In the rows, 128 means zero.
Where one turn sends some rows of the set: a few examples, then the rows asked
Z682: [132 136 168 131 120  95 142 131 116 166 103 103 113 100 135 134 135 110
 106 113 130 151 131 142 109 125 191 105 122 151 122  92 164  96 120]
Z509: [131 133 126  96 111 109 145 109 119 145 118  65 147 104 123 123 141 157
  84 121 161 141 138 135 112 113 134 117 106 112 128 132 152 117 149]
Z953: [116 140 136 111 132 105 151 119 128 127 142  69 155 151 143 163 121 118
 126 118 166 153 130 145 118  95 151 130 128 157 138 118 162  92 142]
Z45: [129 128 138  99 115 118 144 107 121 148 125  69 145 104 119 124 140 162
  87 120 159 146 133 138 112 112 133 122 104 111 133 129 148 117 146]
Z866: [145 142 116  93 133 103 137 102 108 161 102  99 151  95  93 144 133 141
  96 126 156 129  95 143 116 139 145  88 131 146 124 117 132 105 123]
Z289: [141 131 121  99 130 103 135 103 116 165 112 104 150 106  84 138 137 145
  94 127 150 136  93 143 114 134 146  93 125 151 128 116 124 103 121]
Z387: [147 164 147 128 152  92 115 133 146 154 129  95 120 117 158 137 119 119
 113 106 145 148 125 175  92 119 154  99 127 140 147 121 154 107  95]
Z600: [117 143 142 110 134 107 153 119 123 129 131  73 154 147 149 171 117 115
 125 119 168 146 133 144 123  96 149 118 126 157 138 123 166  88 144]
Z872: [115 147 137 112 136 118 155 114 128 125 142  70 152 141 145 167 117 119
 131 115 166 156 125 149 116  98 147 137 132 155 139 116 165  98 141]
Z997: [120 128 143 110 119 139 145 102 128 145 118  90 138 105 117 131 136 158
  93 108 150 138 125 130 116 110 128 125 101 118 132 138 148 120 152]
Z81: [127 132 159 137 117  95 141 132 124 163 111 107 113 108 129 127 137 109
 107 109 124 154 128 140 105 124 192 112 123 154 120  89 161  97 122]
Z814: [123 126 144 105 118 129 143 104 127 148 125  79 142 103 116 128 139 162
  91 115 153 145 128 133 114 110 130 127 102 113 134 134 147 120 147]
Z528: [136 135 110 106 131 115 138  98 121 156 113 110 147 105  84 136 135 144
 100 118 146 132  85 142 111 136 143 104 128 153 124 115 125 110 125]
Z566: [144 136 120  95 132 102 135 103 110 164 106  99 150 101  90 141 134 143
  94 127 152 133  96 143 116 137 146  88 126 147 128 117 128 103 120]
Z369: [127 143 137 141 118 106 149 125 127 152 114 103 113  99 131 122 136 107
 115  99 126 156 118 143  96 129 189 130 134 154 112  84 165 112 126]
Z944: [122 136 122 111 115 128 149 106 123 136 103  89 139 108 127 128 134 146
  91 105 154 122 130 125 116 113 128 115 105 122 120 142 153 119 162]
Z670: [139 157 147 138 152  98 114 129 155 152 129 110 116 126 153 136 117 116
 116 100 136 143 119 170  92 115 152 100 121 148 144 124 150 104 101]
Z896: [149 170 137 126 152  88 117 132 146 149 128  90 121 114 161 133 118 117
 114 107 149 147 125 175  89 122 153 100 130 139 142 119 156 109  97]
Z413: [142 160 152 132 153  95 116 131 151 153 129 103 117 122 155 137 118 119
 114 104 139 146 122 172  93 116 152 100 122 144 147 123 149 104  97]
Z274: [114 143 136 113 133 113 153 117 129 126 145  69 154 146 142 165 120 120
 129 117 166 156 126 149 116  98 148 136 130 157 139 115 162  96 142]
Z434: [131 152 137 135 121 110 152 124 121 152 109  98 113  88 137 127 132 106
 117  98 130 154 118 144  97 134 185 129 140 148 111  84 170 117 124]
Z968: [116 150 142 110 138 121 156 115 121 126 132  75 152 136 150 176 112 117
 131 114 168 147 126 145 123 100 144 125 131 154 139 122 167  95 142]
Z300: [142 167 127 140 149  95 119 130 154 142 123 106 116 127 159 130 116 109
 116  96 139 138 119 168  86 119 151 103 128 150 136 123 154 111 107]
Z120: [134 146 168 127 124  98 146 130 110 166  99  97 113  88 141 139 132 110
 109 111 134 150 130 143 110 130 189 103 128 145 121  93 169 100 119]
Z214: [144 146 108  96 135 109 140 101 109 156 100 101 148  94  94 143 131 140
  99 122 155 128  92 142 114 140 143  92 135 147 122 118 133 110 124]
Z904: [131 137 117 100 110 107 147 110 117 139 109  68 146 106 128 123 138 150
  85 118 163 131 138 131 113 116 132 113 107 116 122 134 156 118 157]
Z216: [127 138 116 106 112 117 148 109 118 135 104  78 143 108 129 125 135 146
  90 111 160 122 134 126 115 115 131 113 107 119 119 139 156 119 160]
Z875: [137 130 117 105 130 109 135 100 121 161 115 106 149 106  82 136 137 143
  97 123 146 136  89 143 112 133 146 100 127 153 127 114 123 106 123]
Z723: [116 140 138 110 131 105 152 119 126 128 137  70 156 150 147 168 120 116
 124 119 167 149 132 144 120  95 150 123 126 158 139 119 163  88 144]
Z952: [138 155 159 125 128 105 150 127 109 160  98  95 113  79 144 140 130 108
 114 107 137 151 127 145 107 134 185 110 136 142 119  91 173 108 119]
Z419: [138 142 106 104 133 117 139  98 118 153 109 109 146 101  87 138 133 140
 101 116 149 129  84 143 111 137 143 104 134 152 121 115 128 114 127]
Z643: [116 148 143 110 137 114 155 118 121 127 129  74 152 141 150 175 115 115
 129 116 168 144 131 143 123  97 145 119 128 156 139 124 167  91 144]
Z126: [135 159 145 130 127 110 153 125 114 153 103  95 113  80 142 135 129 108
 116 102 135 151 122 146 101 136 185 122 141 143 114  87 173 115 121]
Z391: [139 161 137 142 150  98 117 130 154 146 125 111 115 127 155 133 117 111
 117  96 135 139 119 168  90 116 151 102 125 151 139 125 150 108 106]
Z294: [127 134 146 142 115 100 144 128 128 157 114 106 112 108 128 122 138 107
 110 105 122 154 122 141  98 125 191 122 126 157 116  87 161 104 125]
Z767: [144 172 123 135 149  90 121 132 149 142 122  98 119 121 160 130 117 109
 115  99 145 137 122 170  86 121 151 102 132 146 136 121 157 113 108]
Z804: [118 131 133 114 119 137 146 102 127 138 109  93 137 106 122 130 134 152
  94 105 151 128 126 125 116 110 126 121 102 120 126 141 151 122 158]
Z104: [142 147 105 101 133 114 141  99 112 153 102 106 147  95  92 141 131 139
 101 117 153 127  87 141 112 140 141  99 135 149 121 117 132 113 126]
Z982: [149 172 128 130 150  88 119 131 146 146 124  92 121 118 164 131 117 110
 115 102 147 142 125 172  87 122 152 103 133 143 137 120 157 112 102]
Z819: [115 150 140 112 139 122 156 114 126 124 138  72 152 137 147 172 115 118
 133 112 168 153 124 147 120  98 144 132 133 155 141 121 166  98 141]

Z126 -> Z294
Z819 -> Z953
Now these:
Z875 -> Z866
Z896 -> Z300
Z904 -> Z804

Where one turn sends some rows of the set: a few examples, then the rows asked
Z98: [132 111 109 112 117 108 136 111 100 129 121 144 125 134 125 122 117 144
 120 122 102 104 169 160 120 136 131 129 145 118 128 120 120 125 144 110
 115 104 127]
Z846: [151 117 141 143 136 121 119 139 143 149 140 138 157 149 128 130 131 127
 127 143 129 100 104 141 124 132 113 121 113 117 121 121  91 135 119 131
 151 155 116]
Z151: [106 105 118  96 142 116 135 140 141 161 136 142 147 117 135 120 124 128
 117 119 101 111 136 129 112 126 122 118 132 121 147 119 103 131 158 127
 136 127 100]
Z455: [150 139 109 127  98 129 117 118 150 110 114 119 138 133 142 134 140 120
 148 143 139 127 129 140 148 126 139 128 139 151 106 153 123 120 120 137
 131 118 111]
Z993: [111 109 124 124 147 118 137 120 105 133 124 155 113 113 117 104 113 141
 121 145  86 127 157 160 122 146 122 137 141 119 124 135 129 137 141 128
 122 118 112]
Z825: [128 129 125 105 129 112 138 112 111 121 128 158 125 121 127 112 122 127
 123 147 100 129 155 161 106 125 122 136 149 127 120 133 106 114 160 137
 119 101 117]
Z610: [124 123 118 140 122 132 107 121 151 115 134 120 142 138 121 117 127 118
 156 149  93 128 140 118 133  95 135 140 122 121 140 108 136 112 139 137
 108 111 122]
Z525: [143 132 136 102 137 130 157 142 123 149 133 107 153 125 129 130 148 155
 140 128 131 110 149 111 118 125 151 133 135 145 126 130 157 140 131 133
 121 145 156]
Z64: [136 127 155 125 150 138 112  94 115 140 132 144 128 149 136 123 124 128
 116 153  96 107 109 135 113 140 116 105 103 119 124 122 140 145 148 121
 137 116 138]
Z650: [143 124 123 108 137 136 155 148 122 152 132 111 150 129 137 137 151 144
 142 136 129 100 149 109 117 130 155 131 140 140 122 129 150 143 137 131
 117 150 153]
Z315: [137 132 116 150 118 138 129 130 155 131 115 126 125 125 133 129 129 115
 131 156 118 144 111 128 153 134 134 124 151 132 114 153 157 137 114 139
 104 141 123]
Z763: [126 134 132  99 128 142 135 118  92 150 115 162 147 124 111 140 132 124
 131 137 119 105 143 123 150 131 127 130 113 116 144 131 140 143 101 146
 104 147 147]
Z750: [129 121 135 123 152 136 107 120 121 119 145 122 146 135 107 105 149 145
 149 147 114 118 165 104 141 129 149 151 124 123 133 109 121 127 148 133
  96 121 133]
Z108: [159 118 148 125 145 115 127 142 134 140 146 144 157 147 132 134 147 126
 112 138 137 107 100 141 134 127 113 121 115 105 120 117 104 142 122 129
 133 153 113]
Z541: [134 127 111 142 114 127 125 132 156 127 111 128 126 128 133 128 128 113
 139 143 119 143 110 129 153 125 134 133 140 129 114 164 156 142 111 138
 115 138 118]
Z526: [139 135 117 129  93 134 112 112 147 117 112 107 146 127 140 125 138 131
 139 143 143 131 131 142 151 127 131 126 147 160 105 147 131 124 117 139
 130 119 121]
Z722: [118 109 113 115 114 100 137 128 100 137 117 151 121 117 128 112 116 132
 118 131  90 130 142 143 114 126 123 152 153 106 129 129 125 129 149 128
 110 127 139]
Z51: [153 128 126 102 139 128 156 146 121 148 130 120 148 141 125 136 148 149
 150 125 132  98 149 109 118 129 156 138 130 134 123 141 148 144 130 128
 117 146 148]
Z561: [132 117 120 113 121 111 112 118 121 150 127 152 140 126 109 110 117 147
 102 125 119 125 128 123 145 153 120 121 150 116 133 122  95 121 136 125
 110 136  92]
Z243: [147 134 106 129  94 136 116 121 140 115 113 113 146 130 146 135 145 130
 134 151 145 124 129 138 152 131 137 123 149 155 104 142 127 121 125 138
 118 120 111]
Z192: [136 137 139 104 170 140 157 143 127 140 131 131 143 142 123 121 142 154
 154 150 139 113 142 130 120 135 144 139 122 152 114 160 135 154 144 150
 115 135 123]
Z412: [123 112 136 124 123 125 106 105  91 136 120 126 130 138 153 120 137 145
 120 146 113 103 108 130 121 145 124 126  98 126 122 115 121 149 154 110
 143 130 146]
Z173: [130 133 135 110 164 152 155 138 131 146 131 127 149 146 130 123 136 149
 146 160 139 108 141 134 112 130 140 128 134 159 112 151 137 153 148 152
 109 129 126]
Z519: [101 114 114 109 134 113 139 130 141 160 134 142 137 134 134 118 106 131
 129 126 114 108 136 130 104 133 130 117 131 127 149 123  87 126 162 121
 129 133 110]
Z74: [137 131 141 116 124 126 112  96 101 125 119 141 137 155 149 127 130 140
 112 150 117 115  91 139 122 128 109 118 105 119 120 124 120 139 164 123
 118 112 139]
Z544: [103 115 114 136 121 132 102 128 138  99 133 112 146 140 134 102 124 116
 140 148 115 124 141 122 138 105 141 150 111 121 131 125 127 121 152 140
 103 118 114]
Z367: [128 133 123 141 116 129 130 121 158 126 114 119 127 123 136 124 125 116
 132 147 124 149 115 134 152 128 132 122 144 138 118 151 162 138 108 133
 110 136 127]
Z446: [140 129 150 133 126 127 107 105 103 135 132 140 126 122 140 118 130 130
 114 158  93 123 100 115 118 145 120 126 109 116 119 119 126 126 150 125
 143 140 151]
Z364: [138 114 138 136 145 113 133 140 144 134 141 138 151 142 147 141 145 122
 124 142 138 106 102 152 138 135 118 119 103 106 131 123  93 145 131 116
 131 153 121]
Z631: [117 144 132  95 130 140 138 112  83 128 120 160 141 127 122 136 132 137
 146 162 144 110 146 139 139 137 135 127 100 147 136 128 113 135 109 146
 112 136 123]
Z350: [129 123 121 110 134 105 127 117 129 139 131 156 126 118 119 123 126 144
 112 135 120 137 125 132 148 154 124 112 145 115 142 115  96 123 141 113
 100 129  92]
Z765: [124 141 145 108 160 145 157 132 129 141 129 120 151 142 127 118 131 158
 146 150 146 118 142 131 119 131 138 132 128 158 118 154 140 150 147 150
 109 135 137]
Z992: [144 121 143 142 141 115 127 134 137 145 140 143 148 144 130 133 140 136
 134 150 142 108 102 139 132 144 118 128 114 113 123 124  77 140 129 123
 130 162 132]
Z906: [125 122 135 118 152 127 116 127 116 118 141 129 139 162 108 102 131 144
 140 148 122 121 148 110 130 111 148 146 121 122 136 104 141 137 138 132
  80 121 118]
Z975: [116 138 117 104  94 135 122 111 109 132 117 149 145 124 139 137 125  93
 137 143 128 103 145 131 131 116 136 127 111 135 140 135 117 123 102 146
 134 136 143]
Z733: [ 97 132 122 103 124 140 131 118 119 137 108 161 136 120 136 139 127 103
 146 160 118 125 119 146 141 108 116 132 107 136 144 140 129 149 108 155
 118 129 127]

Z412 -> Z446
Z519 -> Z561
Now these:
Z98 -> Z722
Z610 -> Z906
Z992 -> Z846
Z315 -> Z173
Z631 -> Z975
Z765 -> Z526
Z51 -> Z541

Where one turn sends some rows of the set: a few examples, then the rows asked
Z816: [124 142 113 130 104 123 116 142 144 139 154 142 141 159 147 108 151 118
 139 150]
Z636: [142 134 117 126 127 142 118 122 123 127  99 127 140 121 116 146 149 122
 129  92]
Z154: [113 126 132 135 148 137 146 140 113 116 126 129 136 112 129 133 172 136
 124 142]
Z403: [135 118 119 138 133 109 142 124 120 141 147 125  98 131 150 156 119 143
 147 116]
Z263: [113 139 110 152 147 133 131 132  98 117 112 123 140 108 137 118 142 120
 127 124]
Z779: [112 126 133 147 163 121 143 135  98 122 130 127 133 117 144 129 137 122
 110 129]
Z998: [113 151 139 130 128 122 102 136 128 155 148 153 127 156 136 133 117 108
 134 145]
Z511: [136 127 114 122 122 147 123 141 128 162 120 125 142 162 135 131 102 112
 116 136]
Z794: [137 149 121 133 121 139 124 154 133 154 145 144 130 173 150 123 134 119
 115 146]
Z918: [117 137 150 137 119 133 113 119 130 107 122 127 119 127 129 124 119 154
 124 110]
Z815: [144 113 124 125 117 109 145 125 126 117 146 127 101 114 144 154 130 143
 141 138]
Z124: [127 133 133 135 108 139 132 127 128 164 121 137 156 141 143 140 130 104
  98 131]
Z900: [125 115 129 133 144 121 113 122 110 142 150 156 138 161 140 127 123  87
 127 133]
Z268: [117 127 111 133 153 145 140 106 118 112 106 137 134 124 114 144 154 128
 134 112]
Z831: [147 120 111 135 120 142 116 106 124 157 140 139 104 148 135 114 108 121
 135 142]
Z459: [140 112 120 133 115 114 126 122 125 124 141 127  91 119 134 160 134 136
 147 116]
Z474: [107 124 123 150 136 121 128 143 102 112 123 121 118 108 140 132 153 113
 118 125]
Z595: [110 139 125 124 120 123 103 109 140 138 141 147 134 145 122 118 118 101
 138 154]
Z450: [134 104 128 119 129 124 146 140 122 131 137 116 130 118 133 144 155 156
 152 137]
Z298: [158 115 136 115 125 132 116 155 116 123 138 114 128 118 129 120 159 148
 132 134]
Z699: [164 124 141 111 147 124 130 150 113 139 146 124 138 130 141 132 155 150
 136 130]
Z549: [129 146 148 131 123 136 110  98 132 150 136 161 128 145 123 128 117 105
 116 142]
Z454: [154 126 125 110 142 126 124 145 107 126 136 122 130 108 130 129 162 129
 137 148]
Z950: [120 111 129 140 117 116 117 135 102 156 148 136 156 143 154 117 142  96
 133 124]
Z861: [141 149 113 124 156 138 132 120 120 142 104 133 137 133 127 157 138 125
 126  98]
Z462: [135 118  92 138 103 124 118 117 137 153 136 131 132 150 127 116 118 118
 151 147]
Z849: [114 137 128 120 136 151 135 107 138 113 114 120 124 140 130 130 128 157
 143 104]
Z759: [128 132 109 113 107 140 130 123 151 143 122 129 152 152 133 125 126 101
 111 144]
Z62: [128 151 111 137 127 134 124 111 125 123 105 131 142 131 134 151 139 131
 140  87]
Z297: [123 107 112 137 114 113 124 117 126 133 147 143 154 150 141 114 140  92
 129 137]
Z67: [107 119 133 121 126 122 133 118 129 117 143 124 106 129 138 147 134 152
 167 119]
Z571: [135 141 115 128 117 134 107 146 121 158 159 127 114 151 161 111 140 116
 145 136]
Z328: [140 104 117 147 120 123 119 123 113 164 136 145 137 160 130 126 111 115
 140 137]
Z371: [122 148 154 130 147 129 120 116 120 125 132 131 125 137 133 121 110 161
 133 110]
Z46: [130 134 153 128 115 120 123 106 131 109 133 132 131 134 140 132 117 159
 140 106]

Z849 -> Z268
Z595 -> Z759
Now these:
Z998 -> Z511
Z454 -> Z815
Z950 -> Z571
Z699 -> Z403
Z474 -> Z298

